Each path below is one point turned by a fixed rotation once a step. After each direction that follows a path, write how fast that rotation turns it, in degrees per step (0 if it stays still).
Each turn is a multiple of 5 degrees from 10 to 175, or 0.
Path 1:
[ 20.3   5.3 -32.9   8.1  43.4  19.3  17.4  21.7   6.4  13.4  26.3 -35.8
 -49.0  -2.2 -42.7  27.1   8.2   6.4  36.5  -2.9  -9.5]
[ 56.8 -15.2 -23.3  -6.1  39.7  10.9   6.5  13.8  10.5   8.9  36.1 -38.0
 -28.5  19.3 -13.0  24.1   0.4 -13.3  28.2 -18.9 -24.8]
[ 74.1  -5.1  23.1   3.8  37.3  19.6  -1.0  17.3  21.3  -1.3  19.2 -33.8
  -8.4  30.7   9.3  27.4  13.7  -6.9  26.8   2.1 -11.9]
[ 40.8  25.7  29.6  14.4  36.2  44.0  -1.0  15.8  13.9   5.3   1.3 -30.2
 -14.0  16.8  -2.3  36.3  33.6  18.7  34.7  17.6   4.4]
[ 18.8  29.5 -13.2   1.1  45.5  43.1  10.8   4.5   3.3  23.8  12.5 -25.2
 -37.0  -9.1 -19.5  30.0  40.4  21.6  39.6   6.8   7.6]
[ 39.7  -1.7 -33.8 -11.3  52.6  10.1  23.7   9.8  15.7  20.4  32.6 -19.4
 -47.9 -14.1 -21.1  11.3  23.4  -1.1  35.7  -3.6  -3.5]
[ 59.6 -17.5  -3.3   8.7  45.9  -3.7  17.6  31.6  30.6  -4.1  30.0 -28.2
 -33.3   8.6 -17.2  16.9  -1.5 -12.2  32.5   2.2 -15.0]
[ 47.7  -0.2  19.2  25.8  31.1  24.3  -2.2  28.6  17.9  -9.7  15.7 -45.8
 -12.6  35.3 -15.5  40.7   3.7   0.8  30.6   2.2 -14.7]
[ 37.6  20.4   6.0   3.2  29.4  52.2  -8.0   0.0  -2.6  17.8  15.2 -42.6
 -13.6  28.9  -5.8  44.2  30.2  12.4  31.9  -3.3  -4.0]
[ 49.5  16.1  -7.2 -23.0  45.4  39.0  12.0  -5.2   5.5  31.2  17.8 -18.5
 -31.0  -5.5   5.2  17.6  42.7  12.0  31.8   6.8   7.7]
[ 48.5   6.3  -4.5  -3.3  57.6   5.4  26.3  24.9  28.5   9.5  13.7  -9.4
 -43.5 -17.2 -10.5   4.1  24.5   6.9  36.4  19.7   3.8]
[ 31.8   3.4  -8.3  31.3  47.4   0.9  14.0  36.1  27.7 -11.3  18.7 -31.6
 -37.7   4.2 -33.7  26.1   3.8   3.4  40.7   2.9 -12.7]
[ 33.6  -2.9 -11.6  20.7  29.5  23.7  -3.8  12.9   6.6   2.4  33.7 -49.9
 -18.9  30.4 -25.2  45.8  10.0  -5.0  34.8 -21.6 -20.0]
[ 60.0  -5.1   8.7 -15.0  28.6  40.5  -0.6  -5.1   2.7  20.2  31.6 -37.6
 -13.5  26.3   6.0  35.8  27.8  -6.9  24.3  -6.8  -4.3]
[ 60.2  11.2  24.2 -17.4  42.0  37.4  13.8  13.3  15.7  18.7   5.3 -19.4
 -26.2   5.1   9.6  16.5  31.6  10.6  25.8  30.0   8.7]
[ 31.5  29.0  -2.6  10.7  54.4  23.6  17.1  28.9  18.3   7.6  -4.3 -19.2
 -41.1  -9.1 -19.9  15.9  21.5  24.5  39.7  23.2   3.7]
[ 23.8  16.1 -37.4  20.2  51.3  10.8   9.1  16.4  14.5   4.2  24.9 -29.7
 -37.9  -2.0 -31.9  24.1  12.7   9.2  42.7 -15.8 -16.0]
[ 52.1 -16.7 -17.8   6.6  38.4   7.9   6.1   5.5  19.6   4.3  48.7 -33.5
 -22.5  14.2 -12.5  30.4  17.4 -18.2  33.4 -23.9 -14.2]
Speeds:
[-22.8  15.4  -4.2  17.4  -4.1  10.4  -6.2   4.0  -8.6  -3.3  -8.7 -10.7
  -0.5   5.2 -17.1  12.6  -3.8  12.3   4.5  -1.9  -2.8]  90
[  9.1   1.2 -14.1  13.0   8.5 -18.1  -7.7   5.3   6.4 -13.2   0.2  -1.0
   6.2   8.5   3.0  -4.8 -15.1  -2.3   3.5 -18.0 -18.6]  70
[-10.4 -23.7  -1.1   6.1  -8.9  -8.7   8.5   4.9   4.1  -4.0  19.3  -5.9
  -8.7  -3.7 -19.5   7.4  -5.2 -15.6  -0.3  -1.5   3.3]  65
[  6.3 -17.3  -7.6   4.8  17.9  -6.4  -5.1 -19.9  -2.7  -2.9  -0.7  -1.1
  -3.2   9.9  -7.5   8.6   4.7  17.8  -7.1  18.7  -2.3]  0
Path 2:
[-20.4  -8.8  28.0 -25.3   3.6 -14.1  43.9  45.1   4.0 -36.4  34.4  43.4
 -57.3   0.8   7.9  -2.4 -31.3 -19.0 -25.9 -10.6  15.5]
[-26.7 -22.6  34.7  -8.2 -24.9 -54.0  35.2   9.7 -26.4 -17.4  15.2  40.7
 -58.2  -4.6 -15.5  20.2  -5.4  11.0 -23.4  27.2  18.5]
[ -2.9  -7.2  11.1 -44.0 -27.3 -32.2  29.3 -10.0 -26.1 -28.3  21.1  10.3
 -58.5  40.7  14.4 -21.0 -23.1  19.6 -40.9  31.6  11.8]
[ 23.2 -25.5  27.8 -49.2 -30.3 -20.1  52.5  30.1 -30.2   2.3  17.4 -10.8
 -59.9   7.4 -16.1 -17.2 -25.4  12.3 -20.2 -14.7   9.8]
[  9.2 -28.5  40.8 -30.2 -38.4 -16.5  59.2  20.5  -8.1 -51.8   7.9  26.1
 -26.7  23.2 -15.0  13.1 -12.7  11.0 -20.7 -13.7 -33.6]
[-26.8 -27.4  35.8 -51.8  -4.3 -31.3  58.5  26.2   1.1 -26.3  12.3  25.7
 -13.9  13.5  13.1  11.3 -50.6 -16.7  -9.3  17.0  13.1]
[-11.1 -12.4  22.3 -33.3 -21.2 -56.8  19.0  14.4 -21.0  -9.2   4.9  41.0
 -33.0  -5.4 -15.3  16.9 -56.6  42.2 -27.7   6.0  12.0]
[ -0.9   8.3   6.3 -30.5  -7.9 -13.8  19.7  23.6  -6.9 -40.2  33.0  38.8
 -66.7  20.8   9.8 -17.8 -37.5  19.8 -48.2 -10.2   6.2]
[ -6.2 -23.0  35.7 -13.5 -17.0 -24.2  50.0  36.8 -22.9 -12.9  30.2  20.7
 -78.7  -8.4 -15.8  -0.4   1.1 -12.9 -18.9  -2.8  19.9]
[-12.0 -27.5  34.2 -22.0 -39.4 -37.4  47.2  -8.6 -27.3 -40.0   9.7  20.4
 -42.3  32.0  -2.9   9.8   7.0  10.1 -26.0  34.3  -7.2]
[  3.0 -23.8  22.4 -68.1 -21.4 -29.6  51.1  11.4 -20.5  -5.6  10.6 -11.1
 -32.5  26.9  11.2 -17.5 -45.3   4.5 -19.2  19.4  16.2]
[ 23.4 -22.0  30.0 -41.3 -35.0 -27.6  43.2  30.6 -18.6 -17.4   2.9  19.9
 -30.4   2.6 -27.2   5.9 -44.3  37.0 -21.5 -29.5 -17.7]
[-12.5 -12.1  28.4 -34.4  -7.2  -9.2  50.2  35.3  10.1 -57.1  23.8  44.6
 -30.0  18.3   8.9   4.4 -39.3  -6.9 -25.4 -15.1 -12.8]
[-33.2 -22.6  36.5 -23.5  -5.7 -49.8  40.3  28.6 -12.0  -8.7  15.9  45.1
 -42.3 -14.7  -6.6  21.6 -36.0  -2.2 -14.1  18.8  29.7]
[-12.4  -2.7  12.5 -25.5 -26.4 -45.8  11.0  -7.3 -23.7 -28.1  17.7  38.9
 -57.3  22.3   1.5  -2.0 -27.9  38.0 -44.9  23.8   9.6]
[ 12.1  -9.4  16.1 -40.2 -16.4 -13.5  39.8  26.8 -22.4  -9.6  31.2   0.4
 -78.8  14.2   1.9 -31.8 -21.0   0.9 -34.0  -5.9  21.7]
[ 11.1 -33.9  43.1 -18.8 -43.4 -24.3  60.3  21.7 -26.4 -28.8  11.8  14.3
 -50.7   7.8 -27.2   8.0   8.4   9.2 -15.9  -8.6 -15.2]
[-14.0 -29.0  33.7 -51.9 -22.5 -24.7  62.9   6.7  -5.7 -43.5  10.6  14.3
 -13.9  38.9  17.0   4.2 -29.4 -10.2 -16.3  27.3  -5.5]
Speeds:
[-13.6  -3.6  -0.3  -6.7  -0.2 -18.4  -3.8 -16.7  -4.1   6.9  -7.3  -1.2
  11.7   4.9   7.6   6.6  -6.7   2.9   2.5  27.8  11.0]  90
[ -3.5  -0.4  -1.3 -12.4  14.4   7.3   8.0  11.8   4.5  11.8   7.4 -12.3
  -3.8  -3.0  12.4 -11.5  -9.1 -21.2   5.6   1.3  18.4]  145
[ -5.9  10.3  22.1   1.3  -6.7  15.8 -11.7  18.2  -9.1   9.4 -12.3   2.5
   6.0  15.8  -0.1   3.1   1.3  -0.6 -11.6   5.2   5.6]  0
Path 3:
[-17.0  26.3   9.9 -31.2  -0.7   4.9 -44.5  15.7   7.4 -21.7  -1.5  22.0
 -43.4 -22.4 -64.6 -15.6  41.2  14.7  15.5  24.8  -9.1]
[ 27.5  -4.1 -13.8 -16.1  31.2  18.1 -15.5  43.4  15.5 -15.0   7.1  12.3
  -3.7 -23.4 -64.3 -30.9  40.3 -19.0   8.0  17.8 -42.2]
[-24.8  32.9 -10.3 -47.3  14.9  31.3 -15.0  52.5 -10.0  -9.3   1.7   5.5
 -32.8 -33.6 -40.2 -20.8  23.3 -12.4 -35.8   9.0 -20.2]
[  7.0  18.5   8.2  -0.3  33.2  12.9 -34.3  13.3  -4.3  -6.3 -20.2  23.3
 -34.2 -61.4 -29.6  -4.4  50.0  -4.8  -4.8  31.3 -41.3]
[ -7.8  25.9 -27.5  -9.5  32.2  12.4   8.2  71.8   7.7  -6.1  -3.8  15.2
  -9.4 -40.9 -36.2 -14.1  40.2  -1.5  18.8  39.5   2.3]
[-20.7  24.6  11.9 -34.2  -3.4  11.6 -29.8  22.1  -1.0 -33.1  -5.2  23.6
 -46.3 -24.5 -59.2 -22.3  40.9  12.3  11.9  26.5   1.1]
[ 21.0   0.5 -15.0 -11.9  33.5  19.7 -28.0  29.8  19.4  -8.1   7.0  12.8
  -5.6 -16.3 -69.0 -21.7  45.8 -10.6  12.3  19.3 -45.9]
[-12.5  27.6 -10.6 -47.3  11.2  20.3 -11.4  66.3  -3.6  -6.6   6.1   4.8
 -27.0 -36.2 -43.0 -25.9  17.7 -18.4 -31.2  10.3 -20.9]
[ -3.9  19.5  11.0  -8.4  32.4  24.1 -27.9   8.5 -12.6 -15.8 -19.1  20.5
 -39.6 -54.7 -29.8  -8.0  52.6  -6.3 -14.2  28.7 -37.2]
[ -4.9  29.6 -29.2  -3.2  37.3   6.2  -5.2  65.0  13.0   5.4  -4.0  14.5
  -8.7 -44.4 -34.5  -5.4  41.3   1.2  19.5  39.1  -7.7]
[-14.1  21.9  13.1 -35.7  -5.9   9.0 -14.3  36.8  -3.4 -39.2  -4.0  24.2
 -43.3 -30.7 -53.7 -29.4  36.9   6.8  14.1  31.9   8.5]
[  6.8   8.0 -14.8 -14.2  36.6  27.2 -33.4  16.0  14.9 -12.2   3.2  13.3
 -12.4  -8.6 -71.6 -19.1  52.1  -3.4  13.1  16.9 -40.7]
[  0.1  24.2 -10.9 -44.9   9.0   8.9 -18.8  70.5   6.6   1.3   7.1   5.3
 -19.7 -40.2 -49.1 -25.3  14.2 -21.2 -24.1  10.7 -27.6]
[ -5.5  15.3  10.8 -13.0  32.1  33.3 -15.1  14.1 -20.0 -26.9 -19.5  20.8
 -41.3 -51.3 -27.2 -16.5  49.7 -10.9 -22.0  24.1 -31.0]
[ -9.8  37.6 -28.1   0.3  40.9   7.3 -18.1  50.9  13.3  14.9  -6.0  14.8
 -13.8 -44.0 -36.4   2.2  44.9   4.9  16.6  36.9 -16.5]
[ -3.0  16.9  10.2 -31.3  -6.3   0.1  -6.2  50.4   1.4 -35.3  -3.0  25.8
 -36.9 -39.6 -48.4 -31.0  33.2   2.5  16.3  35.3  10.5]
[ -5.7  11.5 -14.4 -19.3  34.4  36.2 -25.7  12.5   7.0 -23.0   2.1  13.7
 -19.7  -1.9 -70.8 -21.4  55.9   1.8  11.0  15.5 -31.6]
[  5.6  23.9 -10.2 -39.7   8.3   1.6 -32.6  61.9  15.0  10.3   8.7   7.1
 -18.7 -38.3 -53.4 -19.9  15.8 -16.5 -15.6  12.2 -36.4]
Speeds:
[ 19.8 -19.5  14.6  11.2   4.0   3.4   4.0 -16.5  -5.1 -17.0  -7.8   7.4
  -0.9  -6.5   1.5  -7.4  10.1  -5.7   4.5   3.8  -9.3]  145
[  6.3 -10.3   0.0 -14.3  -9.4   2.2  -7.6  -3.3   8.4  -6.4  12.2  -3.6
   4.4  22.9 -23.3 -11.8  -4.3  -2.4   2.3 -11.5  -6.4]  70
[-22.2   7.4   4.5  -4.1   2.2  16.6  -4.7 -22.8 -11.2 -10.4  -4.2   0.8
 -13.0  10.7  -0.8   3.6   9.0   8.3  -8.2  -4.4   3.7]  135
[  3.7  -5.0   2.8  -6.1  13.4 -11.4  -2.9   1.0  -2.9   4.5  25.5   4.0
 -16.6  15.5  16.5  -1.2  10.3  -8.0  -2.4  11.6   3.4]  0
Path 4:
[-15.4  10.4 -36.2 -14.4  22.5  32.5 -10.9 -20.6  13.4 -11.2  22.5 -26.6
  37.4 -27.5 -37.4 -52.8   3.2  33.2 -55.8  -5.5  29.6]
[-54.8  35.7   3.9  -5.6  63.0  11.5  12.0 -11.5 -13.8  -4.3  17.4 -15.6
 -25.6 -37.1  19.4 -37.6  24.8  -1.5 -48.6   6.0  25.9]
[-82.6  -7.2 -25.6 -28.3  48.0  13.9  13.7   7.2  10.9  22.8 -12.6 -49.4
  10.8 -25.5   1.8 -32.4  10.3   5.2  23.8   0.1 -17.7]
[-62.7 -22.3  20.1 -17.1  16.6  21.8 -30.3  16.8  54.2  19.8  22.7 -24.1
   1.9  28.5  42.0 -45.2  -1.2  -8.1 -19.1 -14.3   4.0]
[-42.9 -13.1   5.3 -11.7  53.8  10.4 -35.6 -14.1  63.7 -19.1 -16.9  13.7
  31.5  -1.4 -18.2 -15.1  -7.1  22.5  -4.5 -39.7  40.4]
[-34.6  57.7   7.0   3.3  38.6 -10.3 -44.3  15.9  20.2  17.3  -1.5 -25.1
 -31.0   3.1 -29.8 -26.5 -11.5  -2.5 -11.6 -28.4  62.2]
[-29.3  52.4 -26.8 -41.1  -1.6  -4.2 -16.8 -16.2  26.4   5.2 -18.7 -28.8
  -0.1 -30.0 -23.8 -71.0 -29.6  36.0  -2.6   4.2   6.7]
[-46.6  30.9  22.5 -22.1   9.3  25.2  -7.3 -28.4  19.5 -19.4   9.5 -57.1
   5.7   3.3  13.3 -31.2   3.5  16.5 -54.0  48.2  25.1]
[-80.8   7.7 -17.5 -31.6  51.4  57.9  -1.3  -4.9  -8.3  -1.9 -19.8   2.8
  14.7   0.7 -17.4  -1.1   0.7  21.3 -38.8   6.3  -4.2]
[-57.0  -4.6 -11.6  13.7  27.5  46.3 -21.7  29.7  -3.4  28.2  46.1 -37.9
   9.6  -6.1 -10.2 -41.9  24.3   3.7 -21.4 -35.2  14.8]
[-56.4  -8.5   1.6  -5.2  34.8  -8.7 -16.2  -7.3  32.5  -0.7   7.1  15.0
   5.0 -59.4  29.2 -63.0   1.9  20.2 -10.5 -41.8   7.9]
[-61.9  -1.6  17.3  -0.3  46.4 -36.6 -21.7  -6.3  44.6   6.2 -15.8 -60.3
   2.0 -19.8  12.0  -6.8  -5.3  -8.9   4.0  -0.9  46.9]
[-48.6  17.4 -27.0 -53.3  28.9  -4.3 -33.3   9.5  46.8  29.0 -33.7  -9.4
 -11.5  28.5  -4.6 -29.7 -46.1  -1.8 -21.5  -5.8  12.2]
[ -0.4  21.2 -14.0 -23.3  22.6  32.6 -22.4 -14.3  53.2  -9.4  21.9 -38.2
  25.3  29.9 -35.9 -51.2  -0.3  16.3 -31.9   1.7  42.2]
[-37.2  62.9  11.7 -21.6  55.7  34.0  -1.8 -22.3   4.0 -23.5  -2.7  20.4
 -23.6 -12.2 -11.8 -41.5  14.2  23.4 -31.9  -2.5  27.6]
[-75.8  39.1   0.6  -6.2  24.4  30.8   0.4   1.1 -11.5   9.3  -2.0 -60.1
   1.3 -26.7 -27.4 -30.9  19.7  25.7  25.3   6.9   1.5]
[-85.9   0.7  17.9 -19.2 -13.2  29.0 -30.7   6.5  13.1  17.2   8.6 -15.4
  -1.3 -10.7  41.4 -47.1 -13.5  22.4 -30.4  -3.2 -18.9]
[-66.7 -39.4   2.0   3.4  30.6  16.5 -32.8 -12.6  36.4 -12.0  -1.5 -24.7
  52.0 -18.6  -5.1   0.8  -4.4  24.1 -35.7 -17.7  32.4]
Speeds:
[  7.6  -2.8 -13.0  -5.4 -21.7   5.0  -5.0  10.5   3.5  14.6  12.7  -6.6
   2.1   5.0   0.5 -24.0  -6.9   2.1   3.0  -6.2 -13.4]  110
[ -5.4   4.7  -4.8 -13.8   2.7  -0.7   0.8  -1.3  -2.4  -0.1 -13.7  32.5
 -10.1  -4.6   9.7  -5.8 -11.7   4.2  -7.1  -6.0 -14.0]  170
[ -9.4   6.2   7.2  -5.5  -8.8 -18.2   8.3  -6.4   0.2   1.3  -9.3 -17.0
  -7.9 -14.9  15.5  -5.9  -2.5  -0.3  14.3  15.6  -9.5]  80
